One vector is turned by the same rotation once a step. Each row is the vector after some number of steps, and that number follows the row.
The counts run from 0 to 130.
[103 142 177 127 153 169 130 145 171 160 129 139 117 148 147 114 118 116
 118 157 145 156 169  85 146 103 182 133 161 136 148 103 149] -> 8
[165  62  93 121 121  68 148 139 115 114  89 117 117 116 117 160 141 166
 144 113 144 121  96 116 138 146 142 141 122 119 158 163 102] -> 50
[156 112 179 151 114  84 123 126 104 128  70  98 155 109  97 145 115 171
 142 116 126 110 149 141 137 136 139 151 132 107 161  64 133] -> 123
[168 156 169 151 127 129 112 101 144 114 171  56 158 134 108 131 137 127
 128 129 135  70 112 152 139 135 144 150 159 129  91 137 102] -> 21
[143 159 145  86 141 155 104 107 160 146 124 119  68 116 136 142 125 131
 179 132 158 137 102 111 134 135 126 141 177 103 175 170 127] -> 109
[130 158  68  76 115 121 143 158 105 141 130 152 118 135 125 174 136 163
 125 110  97 139  57 123 116 123 110 116  87 128 119 144 111] -> 56
[160 129 164 122 125 140 123 125  89 132  97 147 136 119  71 134 147 117
 146 104  81 125 168 185 113 153 136 153 136 177 130 128  86] -> 41
[124 109 180 175 172 140 147  76 167 161 133 103 109 134 136 151 121 134
 153 140 166 116 145 120 151 147 152 126 140  96 149 168 122] -> 104
[ 88  64 112 151 107 131 117 139 125  70 115 187 136 114 151 115 137 114
 115 118 133 151 144 139 131 121 157  92 100 137 145  77 148] -> 67
[143 114 142 170 108  88 129 119 107 149  79 115 148 112  86 138 125 176
 168 108 134 116 134 131 158 151 121 127 114  91 177  86 126] -> 125
[103 184 166 119 135 152 169 162 140 158 163 106 120 127 147 110 139 108
  78 137 139 108 116  91 141 148 130 136  78 124  86 145 138] -> 1
[169 165 140  70 125 152 113 107 134 146 134 107  62 126 150 128 122 128
 176 124 136 126 102 144 139 143 138 134 178 120 152 163 113] -> 111
[162 164 150 106 119 136 155  91 128 173  96 149  81 119 119 116 136 150
 183 109 113 146 120 125 137 145  88  95 146  95 147 106 130] -> 33
[147 164 134  76 132 150 107 110 147 155 126 116  62 124 142 132 123 134
 177 132 149 131  97 120 146 141 132 130 178 114 170 172 120] -> 110
[ 92 146 116 124 138 120 105 159 142 141 167 157 153 138 126 128 152  95
  74 150 124 104 106 104 147 103 144 147  96 128 104 208 133] -> 78
[110  86 107 144  98 107 111 164 106  98 160 156 110 107 110  75 153  99
 103 120 153 128 131 126 151 167 142  93  88  97 124 156 112] -> 72
[109 104 114  95 145 155 111 124 185 176 141 150 150 119 174 119 132 111
 114 179 142 163 129  93 158 112 109 116 147 116 120  92 154] -> 86
[143  70 111 148 135  98 125 128 138  97  74 126 158 103  86 177 152 144
 140 115 127 128 131 127 132 126 132 179 120 130 175 150 128] -> 47
[148  58 104 138 125  87 129 134 130 107  71 127 139 104  90 171 158 153
 141 110 134 124 116 117 130 130 133 174 125 131 174 156 114] -> 48
[131 145 151 122 160 139 131  83 177 133 127 117  95 120 142 154 124 125
 178 148 162 133 119 104 131 132 139 126 162  83 173 170 161] -> 107
[135 152 106 152 118  69 152 132 105 106  92 149 127 117  92 135 110 155
 198  88 144  98  94 116 133 132 131 109 125 113 156 151 146] -> 129
[124 167 148 119 133 177 116 145 122 119 174 115 133 108  98  89 134 102
 138 131 162 123 155 128 150 150  96 120 129 102  72  73  98] -> 94
[164 185 153  76 132 167  92 106 112 136 133  94 133 112 120 160 136 135
 144 122  78 121 132 176 133 122 120 162 142 137 141  92 133] -> 116
[131 166 115 139 113  73 154 148 103 123  91 153 131 118  86 131 104 147
 186  90 140  98  85 116 122 139 127 113 129 124 149 163 142] -> 130
[154 123 170 152 126 111 149  71 165 151  81 116 111 142 162 147 124 175
 151 118 137  90  94 103 153  96 124 142 163 120 140 122 142] -> 28
[107 180 160 111 122 134 168 163 140 132 160  95 122 121 148 104 137 101
  85 132 148  99 112  84 140 143 128 131  86 122  86 153 140] -> 0
[ 96 170 158 130 157 172 171 142 151 177 169 113 119 154 154 117 140 117
  87 135 115 125 132 104 162 130 134 131  78 134 100 131 145] -> 3
[102  81 124 141  84 111 103 163 118  77 118 175 123  98 113  83 144 100
 103 122 162 138 133 114 126 152 149 101 106 108 145 120 122] -> 70
[121 100 104 150 110 102 119 152 101 101 178 145 113 116 113  78 157  92
  98 120 143 118 128 131 159 166 141  90  81  89 118 165 118] -> 73
[148 169 128 132 117 158  74 133 141 108 173  87 128 132  79 107 140 113
 156 122 154  95 111 141 160 138 138 150 179 129 114 139  87] -> 18
[155 187 139  94 131 141 144 109  90 104 106 172 101 124  97 117 129 117
 190  89  89 132 133 155 116 111 121 123 156 147 130 120 136] -> 37
[135 127 151 140 172 137 144  69 174 140 137 108 101 122 147 157 116 134
 175 143 160 130 127 106 136 139 143 117 149  82 174 170 152] -> 106
[164 157 158 148 121 138 103 116 137 109 173  63 139 139 103 120 136 123
 136 122 143  67 116 153 149 139 147 152 170 141  96 142  84] -> 20
[152 152 166 114 123 145 126 131  87 127  93 162 129 117  74 133 135 119
 150  99  88 127 159 173 106 140 129 155 141 171 127 128  92] -> 40
[164 157 171 108 109 125 159  91 139 175  80 143  84 120 127 122 127 154
 171 108 122 138 112 109 125 144  95  98 155  87 151 104 134] -> 32
[155 143  81  80 118  79 157 153 107 127 126 127 127 112 114 175 145 161
 135 125 107 137  69 105 105 142 111 109  96  98 134 148 127] -> 54
[181 186 160  59 134 145 110 107 107 128 152  87 112 111 142 143 126 120
 158 129  99 119 119 170 115 136 136 136 160 126 134 122 134] -> 114
[164 149 183 111 110 111 160  85 147 170  75 136  95 116 136 121 127 160
 164 119 132 127 113  96 124 133 109 101 167  89 147 104 138] -> 31
[141 121 136 132 146 156 117 120 152 144 173 117 109 134 126  80 123 111
 170 153 156 168 172 124 159 147 171  92 181 114 153  92 129] -> 12
[143 168 124 126 125 161  69 143 148  99 172  95 131 127  75 101 142 105
 167 127 155 114 121 128 157 139 139 148 190 115 125 127 102] -> 17
[125 107 104  91 131 155 122 136 154 127 149 142 113 121 182  84 120 108
 149 149 177 145 134 103 171 106 113 117 176 131  95  70 132] -> 89
[159 184 128 105 132 143 147  93  96 115 113 171  93 126 116 113 126 126
 200  85  92 139 131 156 124 114 109 113 157 139 128 112 136] -> 36
[139 147 168 166 134 149 121  73 180 155 118  91 150 134 120 172 150 167
 132 123 119  82  97 118 156 116 107 169 134 113 130 123 132] -> 25
[160 169 132 106 128 142 156  88 115 157 102 162  75 129 117 119 131 146
 194  94 101 142 121 139 142 138  86  97 147 104 148 108 133] -> 34
